In the data rows, the value 128 means zero.
Some points, each followed by its number:
[119 142 139 127 119 135 127 123] 0
[ 91 114 147 122 131  86 115 128] 1
[107  98 205  67  63 169 133 123] 2
[142 104 117 112 171  64 137 104] 3
[  0  88 196  82 230  74 116  95] 4
[177 194  94 131  81 132  76 147] 5
[160 145 121 124 119 189 123 155] 6
[101 155  92 142 158  78 103 114] 7
[127 149 131 145 142 108 160 107] 8
[159 127 127 141 108 183 137 129] 9
[ 79  79  85 120 103 117 168 188] 10
[162 117  92 146 143 121 142 144] 11
[124 110 100 148 126 125 177 140] 12
[161 131 140 124  99 176 115 124] 13
[108 136  98 160 143 115 140 109] 14
[131  90 145 145 118 111 167 109] 15
[102 110 162 130 188 129 138 118] 16
[191 167 145 141  84 177 157 156] 17
[191 201 119 136  97 181  82 121] 18
[144 144 124 149 108 142 127 126] 19
[ 83 108 191  62 212  76  92 116] 20
[128  96 112 137 140 100 154 126] 21
[145 165  82 125  44 212  52 130] 22
[134 109 107 156 139 110 133 129] 23
[106 110 134 177 144  68 135 117] 24
[159 157 157 112  79 158  97 135] 25
[151 128 131 121 123 163 113 138] 26
[174 136 160  84 133 159 111 162] 27
[163 195 180  66 115 143  41 134] 28
[165 166 155 168  88 200 155 196] 29
Which point above is nearest to each new point by angle, seen from the average point of the numbered points? Its number follows each.
[133 139 129 130 105 152 125 132] 22
[148 152 140 121 132 146 124 122] 18
[136 164 138 101 114 112  84 124] 28
[187 200 111 201  70 142 154 141] 19
[131 125 132 122 144 128 136 143] 16
[144 111 125 124 160 103 139 141] 3
[187 145 101 138  84 164 130 149] 17
[140 106 122 128 170 104 139 124] 3
[115 101 148 116 151 121 158 143] 16
[ 85 169 188 114  93 186  97 109] 0
[ 67  87 100 177 153  75 212  90] 21
[135 118 134 109 148 131 145 137] 16
[108 125 157 100 167  98 113 129] 20
[164 142 141 127 120 152 142 135] 17
[131 113 110 132  98 161 133 161] 10
[135 136  98 144  62 147 105 117] 22
[122 104 138 133 148 134 140 112] 16
[ 91 128 115 115  57 151 108 143] 22
[176 119 138 124 118 161 139 131] 9
[123 122 158 107 115 153 126 132] 2
[208 176 114 207  71 179  85 122] 19
[ 92  94 155 101 148 116 140 127] 4
[122 140 172 136 142 118  97 133] 20
[ 99 126 126 150 163  81  95 114] 7
[166 149 175  71 131 140  89 131] 28
[127 139 109 137 151 103 113 128] 7
[ 98 108 132 104 136 119 124 129] 4
[121 135 124 129 151 118 115 129] 7
[130 105 168 101 138 169 128 126] 2
